In the data rows, 128 means zero.
Every row has a hidden score from 0 to 30. What is each row's score? 15 is about the middle. The score is a weighted sum of the row's numbers plus the product of two more (or one squared), each taken from its middle value.
[147 197 147  96 132  88 159  62 177  60 169  92 113 201 145 107 136 117
 107]: 12
[231 145 135  96 155 110 144 115 144  92 170 121 158 100 165  98 109 125
 113]: 6
[120 104  69 140 196 160 102 123 110 145  48 181 143  88  61 106 202 137
 158]: 20
[ 64 129  51  93 141 178 113 199 116 181 130 176  98 133  88 165 118 168
  85]: 17
[107 111 146 113  88  64 184 119 125 166 101  93 161 110 144  93 162  86
 154]: 21
[157 131 183 134   0 106 172 158 182 152 182  99 176 156 174  17 202 109
 189]: 14
[191 152 159  72 151  99  77 127 184 126 169  63 163 172 139 125 104  90
 124]: 7
[144  93  81 155 129 176 191 188  96 149  65 144  92  79 110 145 113 162
 102]: 14
[120 117  60  89 116 139  24 117 101 128 157 192 176  38  68 141 107 140
 136]: 12
[172 124 146 179 152 100 160 122  96 137 124 122 180 140 139  48 125 106
  96]: 12
[200 213 146  83 140  83 168 107 159  98 184  42 184 138 136 104  94  69
 118]: 9
[ 72 115  87 165 160 126 100 129  88 120 102 178 134 115 109 148  84 174
 104]: 22
[108 102  81 152 146 177  93 117  93 135  96 180  75 164  86 185 124 147
 137]: 17
[151 149 128 157 136 134 103 124  90 157  91  86 106 152 148 102 157 134
  80]: 18
[151 193 100 172 123 164  70 106  99 153 167 188  94 175 106 135  72 153
 136]: 16
[130 120  56 146 160 137  77 119 105 161  89  94 127 125 150 145 156 191
  99]: 18
[ 97 164 108 123 119 206 124 162  47 149 146 217 102 125 122 179 127 152
 178]: 11
[112 117 117 149 155 138 112  95 116  87 119 127  92 171  86 101 156 164
 145]: 19
[158 122  94  77 175 152 168  85  69  91 143  68 150 136 143 150 166 143
 148]: 18
[ 68  48 191 103 103 109 136 185 147 174 142  71 155 167 202 113 172  81
 159]: 18
[ 94  93 104 128 140 168 108 179 115 141 105  90 103 108 104 130  82 220
 129]: 18
[110 115  80 121  71 189 110 154  97 163  67 114 144  53  85 125 128 184
  99]: 18
[117 143  72 182 136 140 138 174 120 193 145 149  75 120 152 142 128 175
 129]: 16
[124 155 155 107 137 171 111  74 169 145 144 104 160 162  93  95 144 128
 118]: 15
[118 116 107 114 165 121  96  35 132 179 140  98 127  98 124 138 144 109
  60]: 19
[188 166 122 121 125  68 119  96 165 148 140  54 133 170 159  95 171 140
 160]: 9
[ 95  87 120 188 128 167 142 163  77 108  82 168  48 103  98 108 107 166
  46]: 20
[128  88  62 128  91 144 111  99  54 124  66 159 171 111  95 191 121 164
 132]: 18
[151 102 154  88 168  58 120  65 188  89 199  91 173 138 194  56  93 102
 141]: 11
[105 111 136 231 135 163 158 165  76 164 100 133 218 130 121  40 164 170
 115]: 24
[124 141 154 134 112 145 108 167 121 122 139 183  99 119 123 154 112 180
  96]: 10
[106 140  95 171 139  96  99 172 103  55 100 177  65 127 105 120  98 144
 129]: 17
[103 113  87 197 157 119 180 147 100  77 117 115 102  97 199 109 111 118
 118]: 26
[105 162 177  59 143 145 197  91 118 115 190  44 128 134 117 107 132  98
 105]: 24
[122 162 171  81 171  87 114 135 204  68 138 175 224 128 138  78 177 123
 155]: 18
[121 170 184 148 145  73 163  70 148 156 155  61 115  81 135 130 126  80
 106]: 21
[198 117 136 199 216 117 149 104 158  93 194  99 116 166 160 140 136  94
  90]: 20
[ 93 188  96  50 132 142  86  92  96 115 137 191  84 180  96 127  97 150
 140]: 6
[142  86 133 138 150 139 178 162 121 111  95  77 171  96 205 150  92 133
  77]: 17
[143 140 142  61 112 134 182 105 117 119 110  95 156 144 135  95  94  92
 134]: 12
[123  77 126 109 121 109 134 106 115 170  98 113 122 147 193  97 155 150
  66]: 16
[145  77 139 100 142 155  98  98  63 147 112  94  93 100  84 137 117 183
  88]: 14
[119 115 116  82 159 159 131 164  46 175  93  98  91  74 151 130 188 176
  99]: 15
[ 82 176 101 144 132 142  51  86 109 100 104 189  94 158  26 129 119 101
 128]: 22
[ 74 105 111 162 111 153 147 120 103 161  96  97 132 100 112 133 159 168
 154]: 27
[113  44 152  84 145 168 130 184 117 118 133  78 188 109 188 159 139 110
 144]: 13
[101 147 161  68  83 121 100  73 106 101 131 123  75 105 167 156  71 162
 144]: 4
[152 103 157 168 146 139 153 147  95 111  67 127 130 137 140 112  90 182
 152]: 14
[174 125 147  89 171 181 169 179 144  89  97 110 149 100 167 143 131 115
 132]: 9
[ 85 142 144 102 130  87 103  99 140  69 182  56 123 178 106 137 165  78
  88]: 23
[165  95 158 175 129 170 142 154 117 149 124 156  97 181 131 105 117 108
  98]: 11
[155 141 165  49 130  94 133 110 174  91 170 121 178 158 146  90 126  96
 180]: 7
[ 98 176  99 114 117 127  87 112 122 124 140 148 127 117 116 132 135 125
 126]: 18
[148 197 185  94  89 127 196  78 201  80 160 122 128 159 116 124 127  98
  67]: 15
[ 67 128 188 140  78 137 166 134 169 112 195 148 139 134 117  92 154  64
 180]: 21
[158 156 204  68 121  97 131  98 220  86 163 132 161 140 147 108 130  88
  59]: 13
[133 149  99 116  98 174  72  97 111 109 110 139 138 139  75 150  68 182
 118]: 12
[160 106 108  58 160 106  72 128  97  89 131  97 137 136 184 115 134 113
 110]: 10
[158 115 152  60 168 111 191  71 172  40 219  92 143 160 147 111 158 104
 141]: 14
[104 100  87 186 145 210 227 160 121 175  98 197 105  88 137  90 156 187
 157]: 20
[ 87 199 109 163 114 151 179  59 114  96 136 147 169 155 149 112 125 102
  71]: 29
[ 93 127 103 182 101 137 108 104  86  84 115 137 124  94  27 153 140 162
 183]: 26
[100 207  61 131 105 128  86 108 139 118 124 175  94 146  53 156 145 114
 190]: 19
[108 129 103  97 133 233 103 127 120 107 106  91  86 104  85 170 124 155
  72]: 16
[115 181 155  58 159 120 121  94 114  80 144 139  89 181 128 158 140  90
  77]: 13
[158  68 148 166 160 205 151 169  80 118 100 115  99  52 142 166 108 206
 115]: 16
[ 65 143  75 116  95 185  87 156 116 121  87 150  91 142 121 175  64 143
 116]: 14
[135 152 220  72 116  89 162  90 161 149 145  89 179 194 157 132 146  86
 178]: 10
[ 96 102 160 118 102  58 119 160 174 131 192 100 115 140 185 164 148  78
  98]: 18
[130 179 149 117 109  80  92 120 130 152 148  79 173 180 195  86 145 101
 131]: 15
[ 92 180 147 132 150 107 114 100 121 137 163 149  98 107  57 137 143 142
 159]: 16
[190 156 158 101  85  73 160 118 210 164 149  45 114 120 157  94 110  75
 135]: 8
[159  58  98 207 191 180 152 189  64  59  72 137 200 106 181 105 101 154
 177]: 15
[ 79 194 118 143  90 116 167 239 170 163 117 123 177 142 194 117 118  68
 147]: 22
[172 128 130 106 161 137 123 112  89  89  67  89  84  85 152 117 102 154
  58]: 13
[171  84  91 132 232 158 113  86 126  98  92  56 116 136 170 131  72 132
 131]: 11
[147  99 134 169 164 107 146 185 151  88 125 226  56 143 137 140  60 145
 164]: 8
[ 94 112 147  94  88 113 174 154 139 131 160 135 176 155 123 117 170  73
 134]: 17
[140 133  56 129 120 175 110  81  79  71 123  99 100 125 100 146 109 141
 120]: 18
[104  72  99 154 174 133 133 129 100  81 132 116 124  82 170 131  79 136
 107]: 22
[131 107 189 158  93 115  79 104 112 205 125 149  91 113 158  84 114  93
 119]: 12
[141 155 113 109  96 143 115 160  72 130 105  97 151 112  95 142 112 154
  85]: 14
[ 69 213 112  61 110 170  77 100  70 123  88 194 100 106  45 181 128 143
 113]: 13
[159  52 127 158 182 169 142 144 106 129  41 126 140  97 158  91 109 197
 188]: 15
[ 78  68  52 159 168 180 153 157  48 175  70 134 121  61 117 149 143 147
  86]: 22
[ 97 119 127 135 112 174  63 108 117 144 112 130  69 142  90 155  95  98
  92]: 15
[179 175 176  47  74  89 193 135 180 122 140 100 232 106 124  95  94  20
 137]: 1
[128 105  96 161 133 189 131 188 103 170 101  96 117  86 181 109 111 169
 179]: 13
[135 198 104 138  78 129  84  49 117 164 104 219 112 159  91 111  88 120
 171]: 15
[122 149 123  95 180 203 134 110 121 109  61 161 118 133 110 172 151 162
 126]: 14
[ 83 173  66 104 129 101 124  54 164 121  83 139  68 177  58 178 151 157
 140]: 12
[101 118 114 162 173 201  67 125  89 126  83 211 138 125  51 116  98 150
 141]: 13
[174 176 135 111 181 143 152  40 117  68  90 132 153 116 144  99 110 106
 175]: 14
[ 99 160 121 133 108 118  41  56 136 112 105 155  68 123 102 168 166 125
 105]: 17
[131 176  69  61 139 139  94  62 121 102  96 181  83 135  65 191 159 145
 128]: 12
[ 95 185 112  86 106 179 101  74 118 133  93 174 116  68  77 165  98 134
 134]: 14
[ 83 110 228 140  89 131 160 161 134 179 122  87 121 131 132  86 131  64
 127]: 18
[ 85 107  77 122 134 157  74 113 140 140  78 160 129 132  61 185 190 174
 145]: 21
[114 147 174 117  76  70 163 126 146 143 174 146 104 221 210  47 122  73
 152]: 10
[198 134 120 134 165 183 140 142 127  44 120 138 197 140 149 163 149 132
 115]: 17
[151 160 101 147 215 138 115 166 104 115 110 185  41 110 112 135 142 154
 151]: 11
[104 129 136 187 170 144 195 197 142 117 131  97 177  81 193  91 104 159
 138]: 23
[178  90  91 160 156 145 102 156 139 112 145 143  45  69 145 144 127 169
  85]: 13
[110  75 102 180 143  99 181 182  79 160 106  75 158  76 170 111 128 115
 100]: 22
[202 124 170 132 155  79 139 106 147 186 121 116  73 172 116 172 134 105
 122]: 10
[194 159 147 132 140  91 111 155 166 120 153 151 168 163 181  66 146 121
  90]: 24
[138 148  93 142  94  98 140 106 107 159 151  64  82  98 109  86  80 141
 109]: 16
[135 202 139 147 175 129 106 101 116  88 187 130 119 135  78 131  72 117
 180]: 13
[161 181  80  89 120 122  93 101 148 209  91 190 149  90  72 141 104 189
 129]: 11
[122  38  80 192 216 178 179 160 142 125 183 125 103  82 193  93 127 158
 113]: 17
[122 197 136 124  98 137 162 102 136 132 165  95 156 119 101  87 151 145
 165]: 17
[127  85 118  71 150 139  94 159  93 126  60 173  86 153  97 157  80 159
 153]: 5
[128 169  99 114 163  70  81 121 167 149 173 187  40 145 126 181  97 107
 147]: 11
[128 104 144 145  46  85 174 134 220 169 205  97 168 161 159 130 163 124
 129]: 20
[116 101 129 118 117 125 132  97 109  65 120 112 132 152  86 207 155 117
  84]: 21
[136 122  61  86 114 145  90  66 124 102  61 160  78 111 107 197 107 123
  45]: 17
[136 148 166 100 105  80 116 140 224 100 210  67 143 151 148 140 129 105
 124]: 12
[ 45  92 179  62  48  33 130  98 163 143 184 102 173 147  89 154 194  93
  93]: 24
[187  62 120 112 146 118 105 115 128 135  82  37 126 108 148 136 145 126
 156]: 10
[152 157 180 114 119 150 159 106 128  89 135 119 127 151 170 131 154 102
 115]: 14
[111 142 104 124  92  93 102 115 108 166 128  87 139 154 128  75 184 161
  54]: 22
[203 121  64 131 168 139 123 144  98 116 101  93 110 121 126 169  68 153
 119]: 7
[138 147 175 127  77 111 167 156 208 129 108  94 125 195 170 151 195 111
 115]: 15
[132  74  68 106  76 142 103 103 115 179 114 175  92 127  78 142 102 181
 108]: 10
[147 154 176  97 168 110 126 134 136 122 106  86 193  80 151 148 131 129
 141]: 14
[192  82  88  72 132 123 122 115 175 123 114  92 133  84 231 152  98  99
  76]: 9
[132 132 188 136  69  91 184 149 182 185 167 151 116 178 123  90 131  87
 127]: 14
[110 172 129 151  87 123  72 136  73  89 142 209 118 135 102 189 144 124
 216]: 12
[162 151 176 144 122 167 118 117  92 141  81 153 117 113  86 165 127 122
 155]: 11
[102 150  68  95 157 100  73  63 131 112 132 185  76 157  88 138  92 149
 120]: 13
[ 76 123 131 154 146  72 155 178 167 164 126 103 137 115 125  70 104  75
 134]: 19
[ 70 111 193 135 120 125 121 162 122 132 139 111 151  99 107 162 136 118
 100]: 22
[161  91 136  67 170 161  85 172 111  66 121  48 168  58 150 169 144 135
 123]: 13
[161 122 181 146  80  77 159 163 195 224 167 117 135 173 171 153 137  84
 188]: 13
[ 88 108  92 146 109 199 101 103 153 140  80 196 145 138 100 107  80 189
 180]: 15
[140 188 154  74 139 101 217 111 176 106 255  56 202 138  92 111 129  44
  86]: 8
[171 120 169 121 141 114 163 137 157 173 184  86 125  68 218 137 155 125
  98]: 11
[177  85 156 122 110 106 180 160 123 149 164 214 187 134 158  84 124 108
 123]: 6
[143 181 155  45  90  86 203 123 187  72 143 131 201 126 203  71 149  42
 146]: 14
[ 95 116 134 118  64 141  94 185  76 163 164 125 195 171 129  95  90 104
  83]: 10
[122  94  94 107  92 180  91  95  92 105  67 137 176 140  84 130  91 194
 129]: 15
[139 152 110 102 116 143 101 165  98 126  65 134 181  89 111 169 136 187
 100]: 14
[ 44 152  82 115 110 193  98 102  92 150  94 145 121  65 105 197  91 215
  95]: 19
[ 90 157  84 157 129 196  91 163 111 145 101 154 174 134  86 117  98 179
 113]: 20
[174 178 156  93 111  93 105 107 156  76 218 131  79 173 160  55 137  88
  85]: 13
[ 39 133  86  56 167  98  97 112  76 142  58 167  62 109 138 126  82 179
 139]: 13
[ 63 151 109  97  84 160 103 105 110 117 136 178 158 185  73 152 196 135
 134]: 23
[194 140 153 143 164 103  39 114 150 154 110  85 184 144 130 122  99 129
 101]: 14
[122 105 166 186  13  95 196  82 177 172 176  96 161 136 173 105 150  80
 113]: 23
[146  50 165 156  86  84 182 138 144 167  98  85 139 190 174 113 177  94
 108]: 17
[127  56 128  82 158 172 132 137  62  96  67 104 146  64 171 140 113 100
 101]: 15
[ 86 105 183  62  61  82 175 177 173 175 140  97 173 132 165 108 149 104
 141]: 14
[105 166 114 114 103  79  54 112 106  67 100 186 120 123  74 162  83 145
 149]: 12
[148 146 173 123  48  79  84 150 129 124 194  72 164 148 112 163 134 118
 119]: 13
[118 141 182 135  80  68 121  82 156 109 157  48 154 137 155  95 128 108
 107]: 20
[161 136 164  75 148  74 142  83 179  82 175 114 129 146 116 130 126  71
 136]: 10
[210 116  67 102 145 146 104 102 140 106 163 144  95  83 116 147 189 229
  96]: 12
[136 118 175 110  61 113 141 163 145 119 106 124 121 124 146 127 209 115
 141]: 13
[158  96 125 162 159 127 115 107 134 105 158  60  61 140 156 119 125 102
 105]: 15
[158 178 143  51 178 103 163  66 170  61 201  86  85 197 162 101 104  61
 137]: 8
[102 187 190 117  56  89 140 152 167 127  88 131 183 197 149  46 170 102
 129]: 17
[ 85 135 121 125  46 115 135 152 187 124  64  93 154 124 122 134 189  83
 128]: 24
[183 133 158  38 129  85 133  81 155  97 216 116  93 126 108 139 142 122
 108]: 5
[ 36 149  66 174 156 157 131 166  73 131 158 158 125  78 112 157 126 193
 148]: 25
[136 200 134 112 103  93 108  76 104  99 121 107  95 123  70 140 147  73
 133]: 17
[123 122 188 132  96  84 112 119 159 172 128  78 147 134 134 127 134 100
  67]: 17
[173 185 172  83 102 106 171  89 163 106 125 101 207 128 170 149 144  99
  89]: 15
[136 123  68 191 152 124  61 170 120 157 127 179  64 115  76 131 146 157
 130]: 24
[ 97 104 203 134 108  87 134 183 160 172 127  83 144 124 195 144 132 134
  65]: 15
[146 111 182 135 131  59 157 137 171 158 219  92 154 150 210  82 195 129
  74]: 20
[145 135 156 104 112 154  82 129  88 154  92 138  85 155  71 165 121 157
 147]: 6
[ 94 104 130 125 124 125 177 154  68 114 100 135 179 125 133 126 149 162
 129]: 24
[128 158 137  95 144 188  99 140  86 148  80 115 107  65 164 127  96 174
 116]: 9
[162  66 125 160 160 108  88 117 120 137  58  64 103  99 135 173  59 135
 128]: 12
[121 130  99 174 169 137  58 155 149 169 166 202  67 109  82 202  84 148
 149]: 18
[114 145 161 124 127 167  94 156 167 109 119 104 185 111 175 142 126  79
 134]: 18
[129  94 131 201 189 185 170 159 102 152 120 143  96 130  84 174 173 180
 133]: 19
[ 70 178 198 128  37  52 170 174 207 172 158 106 132 225 150  55 152  68
 200]: 10
